128 stands for zero in the data rows.
Here are some points:
[ 96 131  63 126 173 148 125 166 123  95 109 143 123 146  91 115 110  97
 130]
[154 125 115 126  87 124 162 127  97 137 101 137  51 123 174 134 132 110
 130]
[155 137 145 125 116 129 140 153 151  78 101 146 134 160 103 146 123 158
 143]
[112 113 143 144  89 114 146 173 128 125  93  90 116 110 111  87 178 161
 155]
[156 134 161  99 113 143 127 124 137 127  74 130 175 105 133 109 121  76
  64]
[129 172 148 130 104  78 156 158  93 128 167 162 147 164 123 151 120 135
 127]
[103  85  86 148 134 159 120 143  70 135 153 110 106  67 111 142 134 130
 192]
[ 64 101 123 161 127 163 150 112  85 135 157  66 134  95 112 133 120 125
 203]
[ 72  93  74 172 117  96 139 172  53 125 194  69 150  62 151 143 142 127
 248]
[ 32  65  57 141 111 121 145 164  26 132 135  81 125  85 147 152 154 121
 192]
[ 94  82  73 137 136  91 136 149  80 122 160 110 151 117 135 130 121 118
 179]
[ 15  72  66 149 146 126 163 178  32 152 184  39 154  89  98 114 141 151
 133]
[109 101 159 185 161 161 116 153  97 118 139  58 122 109  94 115 110 116
 199]
[177 150 165 123 113 114 136  93 169 144 112 148 140 143 112 100 157 132
  81]
[157 172 179  95 108 145 126 116 182  95 113 200 156 218 180 100 132 110
  71]
[127 108 147 142 115 133 122 123 122 174 105 143 133 141 121 131 140 113
 111]
[193 117 167 116 152 159 144 141 150 137 113 152 162 187 116  92 127  80
  53]
[104 121 156 112 110 116 128 131 142 120 145  98  81  99 162 130 118 107
 103]
[101 120 155 100 107  82 130 116 134 150 116 173 124 139  97 168 124  92
 115]
[138 160 162 165 151 101  84 114 167 163 131 154 165 138 122 134 159 135
  96]
[125 112 150 150 123 165 105 113  70 118 121 123 160 130 169 164 105 131
 211]
[  0  98  49 176 164 110 117 183   0 141 200  51 176 104  79 126 148 178
 235]
[127 153 142 109  82 125 112 112 146 106 103 141 137 146 116 143 123 157
 152]
[ 51 111 132 151 148 118 152 172  17 149 189  91 180  95 107 136 118 189
 189]
Then 10 other points, each followed by its number:
[116 127 150 130 121 148  98 140 133 129  94 113 102 135 135 115 131 106
 150] 0
[119 149 142 117 136 139 131  86 162 126 138 120  87  94 107 133 166 127
 113] 1
[160 126 181  72 121 124 171 108 201 123  84 173  99 165 173 100 183  82
  80] 2
[112 143 158 108  91 114 109 106 133 131  96 133 106 148 168 147 125 110
  70] 3
[182 226  87  88 144  81 132  92 199 139 158 157 167 160 135 112  73 109
  87] 4
[ 91  73 115 152 178 131 152 142  67 107 171  93 132 140 121 136 131 147
 180] 5
[ 93  94 134 123 146 130 105 173  33 101 116 119 157 116 132 137  97 199
 178] 6
[187 109 119 161 148  84 130 150 113 146  97 109 145 110  52 146 117 160
 143] 7
[ 61 109 104 141 109 151  88 127  92 113 161 111 153 108 175 135 146 111
 170] 8
[132 160 151  86 123 147 114  95 223 108 128 172 126 125 125 129 142 121
  68] 9
Which two of these numbered points are nearest to each point below, ignoring the direction in which the first points spread most? Their numbers follow each, nearest first.
[145 168  73 108 179  86  99 117 141 132 149 107 205 142 127 124 102 140
 132] > 4 9
[179 171 153  82  82 133 202 150 166  73 133 155  95 116 181  98 156 148
  64] > 2 9
[211 114 143 117 111 106 124 108 216 111 100 144  88 135 184 140 144 105
  75] > 2 0
[168 128 108 124 146 106 133 133 151 119  94 139 135  78  93 163 109 145
 166] > 7 1
[216 168 174  81 120 110 204  74 255 109 109 164 112 146 132  44 166 132
  54] > 2 1
[111  91 115 140 130 123 111 137  90 115  84  95 115 137 157 141 153  87
 194] > 0 8
[160 132 141 121 105 102 172 125 159 144  92 101  70 109 112 138 146 143
  92] > 1 3
[170 119 121  50 102 115 189 113 201 119 134 139  78 123 130 130 102 110
  91] > 2 9
[149  99 108 190 121 106  86 122 132 152 106  84 139  60 105 124 136 149
 134] > 7 0
[110 160 115 130 129 141 102 164 110  90  85 112  99 119 105 119 149 153
 127] > 0 1
[ 49 105 108 173 146 145 106 204  38 110 134  29  78 129 125 134 158 198
 178] > 0 3
[147  97 153 119 120 122 155  98 133  95 143 135 149 158 121 112 111 162
 111] > 5 6
[ 72 117 134 142 136 116  85 138  41 141 160 105 107 109 165 164 116 138
 139] > 3 8
[122 140 134 159 130 161  92 127  66 157 119 128 148 125 117 117 111 120
 168] > 0 8
[ 96  70 171 158 173 104 151 139  79 153 178  68 127 166 189 102 101 148
 129] > 5 3
[130 117 111 187  98  87 129 143 123 191 135 110 168  91 126 119 143 162
 167] > 7 0
[108 151 167 142 127 125 117 117 137 155 146 125 165 175 163 119 102 138
  62] > 3 8
[188 159 138 128 124 108  99  84 163 169  84 158 134 154 129 124 155 103
 122] > 0 1
[169 123 146 117 147 124 120  98 166 122  95 189 117 176 143 106 141 115
  75] > 5 0
[112 116 141 142 206 100 105 141  84 152 161 140 171 135 125 130  76 101
 128] > 5 6
[134 132 124 112 127 102 139 174  78 148 140 125 150 139 117 113 110 182
 139] > 6 5
[110  75 125 150 141 136  92 143 123 119 129  73 120  91 170 134 145 143
 162] > 0 8
[112 127 133 112 111 130  95 111 118 120 102 139 183 153 173 143 115 127
 159] > 8 0
[ 51  87 107 137 158 159 113 120  43 150 171  94 143 106 158 152 142 170
 175] > 8 3
[127 128 116 184 112 130 114 151 161 135 120  94 145 140 151 136 160 152
 158] > 0 8
[200 162 149  91  93  87 147 137 165 151 128 193 130 143  98 127 109 136
  53] > 7 9
[186 184 173 140 133  88 143  94 190 180 111 142 126 186 110 133 131 165
  83] > 7 5
[150  99 137 130 129 119 111  86 172 162 127 107 111  95  97 127 126 124
 104] > 1 9
[134 146 153 116 141 135  78 128 135  88  92 120 104 117 114 145 115 119
  98] > 0 3
[141 116 123 179 107  97 147 190  89 114 176  95 155 123 111 151  63 184
 216] > 7 6
[190 144 146 107 121 153 186 131 203 100 117 221 121 196 152 151 104  73
  69] > 5 2
[ 58  78  54 170 222 139 143 172  26  86 203  61 134  64 153 119 171 133
 223] > 5 2
[104  82  91 144  85 141 114  86  87 154 143 100 149 127 149 159 119 139
 186] > 8 3
[ 91 103  67 111 133 164 147 119 110 112 139 162 141  95 110 140 147 132
 141] > 9 1
[ 86 115  80 150 118 159  85 127  63 106 150 103 133  86 160 165 104 161
 143] > 8 3
[ 83 158 101 131 129 118 123 123 129 119 170  96 164 119  86 105 125 163
 154] > 9 1
[185 132 126  93 129  47 129 129 240 123 109 131 184 150 120 125  97  80
  45] > 4 9
[115 109 101 117  98  99 154 124 155 120 167 131 113 102 136 122  96 124
 130] > 9 1
[124  95 140 157 184  90 116 160 113 100 154 116 124 114  94 174 146 142
  96] > 5 7
[ 40  81 122 173 140 155 122 166   0 140 208 104 157  96 100 133 114 202
 180] > 6 5
[101 103 123 152 182  74  93 144  39 148 202  82 168 110 129 133  94 122
 164] > 5 3
[164 115  96 161 146  65 111 131 198 149 139 112 162 127 115  98 102 105
  89] > 4 7
